Where one turn sends some rows of the set: a few examples, then the rows asked:
det: [-0.99 -0.77 -0.37 -0.18 -0.96 -1.51  0.64 -0.51  1.80 -0.57 -0.39 -0.79
 -0.78 -0.73  1.17 -0.39 -0.04 -0.26  1.43]
luko: [ 0.31 -2.40  1.52 -0.59 -0.18 -0.41  0.51  0.38 -3.93  0.19 -0.78  0.35
 -0.34  0.40 -0.26 -0.47 -0.89 -0.89  0.56]
zafip: [-0.17  1.04  0.95 -0.54 -0.19  1.04  1.16  1.15  0.83 -0.60 -0.55  0.34
  1.38 -1.02  1.79 -0.95 -0.87 -2.52 -0.56]
vugan: [ 0.12 -0.97 -0.29  1.07 -1.49 -1.37 -0.06  0.34  1.98  0.77 -0.83 -1.82
  0.64  0.73  1.32 -1.01  1.12 -1.03 -0.60]
mado: [-0.17  1.03  0.91  0.04 -0.44  1.18  0.94  0.98  0.64 -0.38 -0.71  0.30
  1.62 -1.04  1.72 -1.03 -0.64 -2.39 -0.90]
relap: [-0.25  1.14  0.99 -0.18 -0.40  1.08  1.04  0.82  0.52 -0.38 -0.90  0.31
  1.50 -1.19  1.74 -1.10 -0.97 -2.32 -0.52]
Kez: [-0.47 -1.05 -0.24 -1.74  1.39 -1.21  0.92 -2.43  0.76  0.50  1.14  1.15
  1.52  0.91  1.35 -1.37 -0.57  0.77 -0.23]
zoniz: [ 0.56 -0.11 -0.64  2.89 -0.38 -1.60 -1.06 -0.06 -1.23  2.68  0.41  1.48
 -0.52 -0.08  0.38 -0.96 -0.74 -2.11 -0.26]
gito: [ 0.22 -1.23 -0.18 -0.94 -0.76 -1.58  0.69  1.25  2.18  0.74 -0.11 -1.92
 -0.16  1.06  1.45 -0.83  0.38 -1.72  0.04]
lof: [ 0.73 -3.17 -0.48 -0.72  0.86 -0.03 -1.75  1.68  0.49 -0.64 -0.52  2.60
  0.48  0.14 -1.25  0.71 -1.18 -1.09  0.45]
bino: [-0.18  0.97  0.66 -0.33 -0.28  1.06  0.91  1.03  1.06 -0.46 -0.67  0.22
  1.76 -0.95  1.58 -1.16 -1.05 -2.40 -0.80]
kem: [ 1.98 -0.16 -2.51 -1.09  0.68 -2.38 -0.99 -0.28  0.11 -1.52  0.70  1.25
  0.18  0.76  0.97 -0.38  0.20 -0.18 -1.68]
gevu: [-0.68 -0.32  1.30 -0.29  1.87 -2.11 -0.78  0.79 -0.07  0.46  0.63  1.47
  1.23  2.25 -1.75  1.17 -0.02 -1.10 -1.99]
Nel: [ 0.59 -3.12 -0.75  0.15 -0.03 -0.24 -0.88  0.73 -1.30  0.57 -1.14 -0.68
  2.00  1.53 -1.22 -1.62 -1.45 -1.01 -1.80]
Vedo: [ 0.46 -0.53  0.54 -1.43  0.47 -1.17  0.80 -2.40 -0.77  1.95  0.05  0.66
  2.05  0.97  1.52 -2.03 -0.64  0.66 -0.34]
Fik: [-0.19  0.32  1.08 -1.50  1.44 -2.44 -0.65  0.60 -1.03  1.74 -0.50  1.04
  1.46  1.80 -2.02  0.27 -2.01 -0.77 -0.88]
Fidar: [-0.13 -0.70 -0.49  1.16  0.92 -1.55 -0.16  0.63 -0.51  1.22  1.93  2.06
 -2.07 -0.15  0.78  0.15 -0.60 -2.57  0.74]
remoz: [-1.08  0.52  1.67  0.01  1.26 -2.25 -0.69 -0.52 -1.50  0.48 -0.19  2.03
  0.87  0.82 -1.82  1.21 -0.67 -0.01 -0.51]
Luf: [ 0.01  0.12  1.92 -0.80  1.36 -2.29 -0.52  1.14 -1.27  1.68 -0.01  1.08
  1.30  2.36 -1.50  0.65 -0.56 -1.30 -1.69]
bisa: [ 0.30 -0.95  0.51 -0.23  0.53 -1.05  0.51 -2.33 -0.10  1.65  0.45  0.67
  2.42  1.49  1.54 -1.79  0.71  0.50 -1.48]
gizud: [ 2.46  0.68 -1.82 -0.20 -0.49 -2.45 -1.13 -1.03 -1.51 -0.42 -0.48  1.21
  0.56  0.13  0.99 -0.83  0.16  0.35 -1.37]
Pob: [-0.42  0.93  0.89 -0.16 -0.15  1.06  1.09  1.05  0.88 -0.76 -0.37  0.43
  1.37 -1.08  1.83 -0.85 -0.71 -2.32 -0.63]
Lep: [ 0.30 -2.98  1.56  1.15 -0.15 -0.11 -0.12  0.56 -2.88 -0.33 -0.17  0.31
  0.39  1.13 -0.23 -0.16  1.16 -1.30 -1.32]
Zabo: [ 0.90  0.05 -0.53  1.97 -0.28 -1.71 -0.77  0.33 -1.48  3.25  0.24  1.26
 -0.61  0.14  0.35 -1.25 -1.35 -2.41 -0.02]
mumik: [ 0.52 -1.00  1.36 -2.10  1.15 -1.22  1.54 -1.40 -0.64  1.53  1.27  0.86
  1.03  1.68  2.02 -1.36  0.44 -0.24 -0.39]
ruku: [ 1.47 -2.40  0.11  0.40 -0.47 -0.21 -2.26  1.01 -1.11  0.99 -1.97  2.16
  1.35 -0.08 -1.39 -0.07 -1.31 -0.75  0.26]
mitim: [ 0.06 -0.91 -2.46  1.56  0.92 -1.60 -1.21  0.55  1.35  1.69  1.21  1.34
 -0.26  0.40 -0.07 -0.94 -1.94 -2.30 -0.59]
viduf: [-0.20 -0.25 -0.32 -0.64 -1.60 -1.66  0.53 -0.42  0.90  1.04 -1.45 -1.36
 -0.14 -0.50  1.07 -1.25 -1.02 -0.39  1.50]
fumas: [-0.52 -0.78  0.57  1.14 -1.49 -1.34  0.43 -0.34  1.11 -0.11 -0.38 -1.00
 -0.52 -0.13  1.54 -0.19  1.73 -0.64  0.48]
sul: [ 2.44  0.46 -0.85 -1.50  0.18 -2.48 -0.07 -0.31 -2.03 -0.91  0.56  1.60
 -0.90  0.26  1.63 -0.13  0.47 -0.33 -0.55]
Gagum: [-1.08 -3.61 -0.48 -0.13  1.18 -0.27 -0.06  0.24 -0.53 -2.30  0.67  0.89
 -0.12  0.57 -0.80  0.23 -0.47 -0.63 -0.40]
vugal: [-0.11 -0.70 -2.36  0.86  0.81 -1.76 -0.94  0.32  0.81  1.76  0.94  1.47
 -0.55 -0.11 -0.22 -1.03 -2.59 -2.06  0.21]
zufo: [ 1.50 -2.69  1.48 -0.47  0.03 -0.20 -1.13  1.91 -1.77  0.38 -0.77  2.47
 -0.17  0.13 -0.48  0.90 -0.15 -1.57  0.79]
Kobuz: [-1.14  0.08  0.90  0.54  1.44 -2.17 -1.29 -0.28 -0.32  0.44 -0.12  1.72
  1.70  1.45 -2.09  0.91 -0.45 -0.13 -1.69]
Solu: [ 1.68 -2.44  0.11  0.50 -0.41 -0.09 -2.20  1.24 -0.86  1.12 -1.92  1.98
  1.51  0.24 -1.36 -0.08 -1.03 -1.01 -0.21]
Figef: [ 1.33 -2.80  1.51  0.11 -0.01 -0.02 -1.32  1.80 -1.55  0.23 -0.59  2.66
 -0.06  0.17 -0.56  1.05  0.38 -1.55  0.39]
lut: [ 1.05 -3.19 -0.35 -1.06  0.83 -0.19 -1.68  1.99  0.42 -0.21 -0.54  2.33
  0.52  0.45 -1.23  0.55 -1.34 -1.47  0.31]
kogo: [ 2.38  0.06 -2.42 -2.35  0.69 -2.60 -0.53  0.03 -0.29 -0.99  0.47  0.92
 -0.03  0.72  0.97 -0.65 -0.77 -0.36 -0.95]
penuk: [ 3.13  0.58 -1.75 -0.94 -0.35 -2.46 -0.97 -0.18 -1.57  0.35 -0.53  0.72
  0.82  0.94  1.06 -1.18 -0.01 -0.41 -1.76]
Kape: [-0.42 -2.60 -0.86  0.41 -0.24 -0.37 -0.83 -0.82 -1.81 -0.35 -1.46  0.28
  1.32 -0.11 -1.46 -1.09 -2.19  0.27 -0.25]
lil: [ 0.09 -1.52 -0.13 -1.83  1.55 -1.08  0.82 -1.43  1.12  1.12  1.34  0.60
  1.97  1.96  1.55 -1.56 -0.05  0.02 -1.31]
rig: [ 0.51 -0.48  0.75 -1.18 -1.42 -1.65  1.11  0.88  0.39  1.42 -0.76 -1.75
 -0.72  0.48  1.76 -0.95  0.02 -1.48  1.22]
duvo: [-0.11 -1.08  1.17 -0.81  1.05 -1.04  1.22 -2.20 -0.48  0.63  1.47  1.33
  1.10  1.11  2.06 -0.83  1.23  0.34 -0.49]
Garar: [-0.40  1.05  0.57 -0.17 -0.27  1.10  0.91  0.78  1.03 -0.63 -0.75  0.32
  1.61 -1.18  1.60 -1.06 -1.20 -2.14 -0.62]
dupo: [ 2.80  0.08 -0.82 -1.02  0.30 -2.33 -0.29  0.25 -1.48 -0.77  0.77  1.25
 -0.45  1.10  1.76 -0.11  1.39 -0.90 -1.58]
fus: [ 0.35 -0.88 -0.36  0.88  1.03 -1.64 -0.06  1.38 -0.37  1.67  2.07  1.65
 -1.93  0.53  0.84 -0.10 -0.53 -3.19  0.14]
siga: [-0.94  0.21  1.25 -1.63  1.85 -2.43 -0.30  0.10 -1.01  0.57  0.04  1.83
  0.55  1.15 -1.80  1.05 -1.80 -0.43 -0.15]
Niza: [-0.04 -3.58 -0.32 -2.18  1.33 -0.41  0.40  1.60 -0.99 -0.75  0.49  0.04
 -0.14  1.42 -0.59 -0.45 -1.69 -1.64 -0.17]

lut turns into Solu
mitim turns into zoniz
Now find these:
penuk turns into dupo
Garar turns into relap
Nel turns into Lep
det turns into viduf
Kobuz turns into remoz
Vedo turns into mumik

Where one turn sends some rows of the set: a few examples, then the rows asked:
Pimi: [-3.88 -0.35 -0.78 -1.02 -0.85 -1.05  0.78  0.04  0.07 -0.48  0.33 -0.37
 -1.65  0.56  0.53 -0.27  0.95 -2.33 -0.85  0.01 -1.73  0.47 -1.25 -0.40
  0.20 -1.90  0.77]
Rap: [-0.31  1.01  0.68 -0.09 -2.00 -1.55 -1.28 -0.65  1.05  1.42  0.71 -0.71
 -1.62  0.67  1.49 -2.11 -0.80 -1.16  0.44 -0.53 -1.43  2.23  0.17 -0.25
 -0.13 -2.04 -0.96]
diz: [ 0.25  0.46 -1.45 -0.86  0.40 -0.95  0.78 -0.14  0.85  0.77 -1.38 -1.35
 -0.58  0.79 -0.11  0.33 -0.05  0.11 -1.71 -1.03  0.44  1.26  1.15  0.50
  1.50 -1.63  3.11]
supe: [-0.43 -1.83 -0.74  2.66  1.74  0.86  0.15  1.31 -0.12 -0.24  0.99  0.82
  1.56  0.18  0.93  0.12 -0.86  0.06 -1.15 -0.99 -0.49  1.03 -0.30  0.62
  0.30  1.94 -0.52]
kud: [ 0.19  0.28 -0.28  0.54  1.46  0.70 -0.56  0.31 -0.03  0.56  2.06 -1.27
  1.34  0.84 -0.94 -0.29  0.05  1.59 -1.31 -1.30 -0.91 -0.87 -2.06  1.01
  1.83  0.05 -1.61]
vos: [-1.09 -1.66  1.79  0.11  0.31  0.89 -0.76  0.82 -0.51  1.34  0.39 -0.69
 -1.31 -0.37  1.39  1.35  1.96 -0.67 -0.13  0.87  0.14 -1.62 -0.20  0.93
 -2.07 -1.96  1.63]
metu: [-1.18 -1.51  1.67 -0.15  0.99  0.90 -0.34  1.24  0.11  0.67  0.50 -0.10
 -0.43 -0.53  1.47  1.02  1.56 -0.96 -1.31  0.06 -0.79 -1.92 -0.04  0.50
 -2.22 -2.25  2.24]
Kiguv: [ 2.75 -0.24 -1.28  1.89  0.34  0.60  1.03  1.74  0.58  1.70 -1.20  0.09
 -1.28  0.25 -1.07 -0.93  0.91  0.27  0.15  1.08 -0.17  1.23 -0.87 -0.14
 -0.36  0.07 -0.42]
zula: [ 0.23  0.09 -2.30  0.21  0.30  0.86  0.42  2.07 -0.89  0.02 -2.67 -1.30
  0.04 -0.37 -1.41 -0.56 -0.89 -0.82  0.95 -0.35 -1.27  1.23 -0.57 -0.57
 -0.14 -1.73 -0.92]
Fur: [-0.99 -0.74 -0.97  1.45  1.07  2.25  0.66  2.00 -1.72 -0.21  1.20 -0.15
  1.19  0.83  0.74 -0.56 -1.60 -0.63  0.18 -2.33 -0.85  0.33 -0.35  0.34
  0.58  0.56  0.14]
zatum: [ 1.46 -2.15  1.75 -1.03 -0.73  0.02 -1.91 -1.65 -0.26 -1.17 -0.09  0.60
 -0.33 -0.07 -0.13  0.31 -0.32 -0.16  0.09  1.25 -1.00 -0.14 -0.20  0.70
 -2.31 -1.31 -1.06]
nupu: [-3.70  0.07 -0.73 -0.90 -1.50 -0.80  0.64  0.31 -0.24 -0.01  0.66 -0.21
 -1.52  1.25  0.49 -0.55  1.36 -1.89 -1.63 -0.11 -1.81 -0.45 -0.50  0.52
  0.35 -1.87  0.43]
Mek: [ 1.36  0.24 -0.72 -1.81  0.78 -1.70  1.84 -0.72  0.46  1.34  0.33 -0.52
  0.61 -0.57 -0.33  0.47 -0.91  0.32 -0.84  0.11 -0.24  1.14  1.56 -1.65
  0.77 -0.82 -1.07]
nubuz: [-1.37 -0.72  1.91  0.98 -0.24 -1.46  0.04 -0.05 -1.05  1.23  1.08 -0.41
 -0.35 -0.42  0.76  1.48  2.06 -0.07 -1.64  2.33  0.14 -0.43  0.54  0.74
  0.36 -1.45 -1.40]
Vevuk: [ 0.28  0.73 -0.94 -1.03  1.08 -0.38  1.08 -1.41  0.19  2.18  0.25  0.51
  0.12  0.66 -0.32  1.21 -0.83 -0.43 -1.03 -0.94  0.03  0.07  2.15 -1.18
  1.07 -2.08 -1.31]
Videt: [-0.21  0.05  0.23  0.94  0.13  0.90 -0.52  0.99 -0.20  0.93  0.21 -0.73
  1.16 -0.17  0.00 -0.52  0.61  2.92  0.13 -2.87 -0.96  0.13 -0.91  1.95
  1.53  0.23 -0.06]
kivin: [ 1.57 -1.76  2.36  0.16  0.00  0.22 -1.31 -1.83 -0.14 -1.06  0.30  0.36
  0.67 -0.19 -0.24  0.24 -0.64 -0.36 -0.87  0.91 -0.47 -0.88  0.10  0.82
 -2.46 -1.80 -0.61]
Takag: [-2.13 -0.03  1.09 -0.73 -0.07  0.49 -0.32 -0.31  1.42 -0.08 -0.16 -0.53
 -0.39 -1.54  0.80 -0.30 -0.32 -2.16 -0.63 -0.85 -1.12 -0.16 -2.41 -2.47
 -1.08 -2.20 -0.12]
funi: [-1.06 -0.01 -0.25  0.17  1.17 -0.57 -1.60  0.55  0.22 -0.15  0.15 -0.76
  1.44  0.04  0.92 -0.87 -1.02  1.29  0.51 -3.04 -1.25 -0.64  0.12  0.51
  1.22  1.05 -1.68]
mekiv: [ 0.33 -0.38  0.04  1.55  1.60  2.01 -0.10  1.63 -1.13 -0.88  1.13 -0.47
  1.45  1.01 -0.01 -0.90 -1.76  0.49 -0.09  0.03 -0.24  0.74 -0.58 -0.15
  1.37  1.56  0.71]
gamo: [ 0.32  0.06  2.13  0.16 -1.88  0.89  0.11 -1.28  1.81 -0.27 -0.32  0.25
 -0.84 -0.20 -0.06 -2.45 -0.29  0.18  0.66  0.04 -0.59  0.47 -0.98 -0.46
 -1.87 -0.56  2.23]
Fidim: [ 1.88 -1.00  2.27 -0.67 -1.10 -0.55 -1.67 -0.85 -1.74 -1.23 -0.55  0.44
 -1.34  0.94  0.19  0.12  0.42  0.45  0.07  1.39 -0.69  1.05  0.58  1.30
  0.51 -1.68  0.62]
Tor: [-1.77 -1.13  1.75  0.73  0.92 -0.93 -0.07  0.09 -1.00  1.43  1.24 -0.16
 -0.72 -0.21  0.94  1.97  1.98 -0.49 -1.04  2.54 -0.03 -0.29  0.62  0.42
 -0.06 -2.03 -0.33]
tud: [-0.52 -0.15  1.28  0.00 -1.98  0.47 -0.52 -1.16  1.84  0.52  0.04 -0.89
 -1.72  0.17  0.28 -2.23 -0.17 -0.31  1.51  0.67 -0.36  0.74 -1.11 -0.14
 -2.18 -0.53  1.93]
zab: [ 1.08 -0.43 -1.07 -0.53 -0.31 -1.23  2.14 -0.53 -0.21  0.37 -1.16 -0.29
 -1.03  0.76  0.14  0.46  0.85 -0.08 -1.58 -1.64  1.24 -0.08  1.31  0.78
  1.18 -0.28  2.11]
Zeko: [ 1.57 -0.15  2.34 -1.13 -1.78 -0.80 -1.65  0.14 -1.46 -1.04 -0.73 -0.11
 -1.12  0.62  0.43 -0.59  0.63  1.02 -0.30  1.41 -1.00  1.12  0.78  1.06
  1.10 -1.21  0.67]
vazo: [-1.02 -0.58 -2.26  2.17  1.49  0.26 -0.18  2.08  0.96  1.93 -2.32  0.48
 -0.67  0.50  0.21  0.06  0.41 -0.84  0.25 -0.01 -0.68  0.23  1.58  0.14
 -1.05 -0.54 -0.15]
pama: [ 0.02  0.45  0.88 -0.01 -2.01 -1.23 -0.33 -1.24  0.85  1.17  0.80 -0.20
 -1.99  0.54  1.06 -2.14 -0.83 -0.97  1.57 -0.31 -1.22  2.50 -0.13 -0.48
 -0.68 -1.62 -0.28]
tonu: [-2.76 -0.58  0.35 -1.39 -0.26  0.78 -0.95 -0.55  1.03  0.04 -0.18 -0.10
 -1.13 -0.84  0.23  0.54  0.41 -2.02 -0.52  0.27 -1.38 -0.17 -2.54 -1.88
 -0.94 -2.10 -0.59]
valu: [ 1.06 -0.56 -1.72  1.01  1.62  0.43  0.04  1.01 -1.01 -0.71 -1.72  0.07
 -0.76  1.74 -1.42 -0.20 -0.15 -1.57 -0.28  1.41  0.21 -1.56  0.45 -0.28
  0.03  0.16 -1.30]
Laf: [ 0.48 -0.52 -0.60  2.35  1.28  2.14 -0.71  1.36  0.19  0.62  0.81  0.58
  0.75  0.47  0.81 -0.44 -1.41  0.05 -0.77 -1.90 -0.79  2.27 -1.55 -0.11
  1.22  0.56 -0.13]
besok: [-0.70  0.07 -0.80  0.62  1.78 -0.41 -1.11  1.13  1.29  0.43  1.60 -0.87
  0.32  1.62  0.72 -1.45  0.24  1.03 -0.94 -1.78 -0.92 -1.30 -0.76  1.05
  1.24  1.71  0.39]

funi turns into besok
zab turns into Mek
Now find these:
vos turns into zatum
kivin turns into gamo
Pimi turns into Tor
Rap turns into nupu
Fur turns into supe
vazo turns into valu

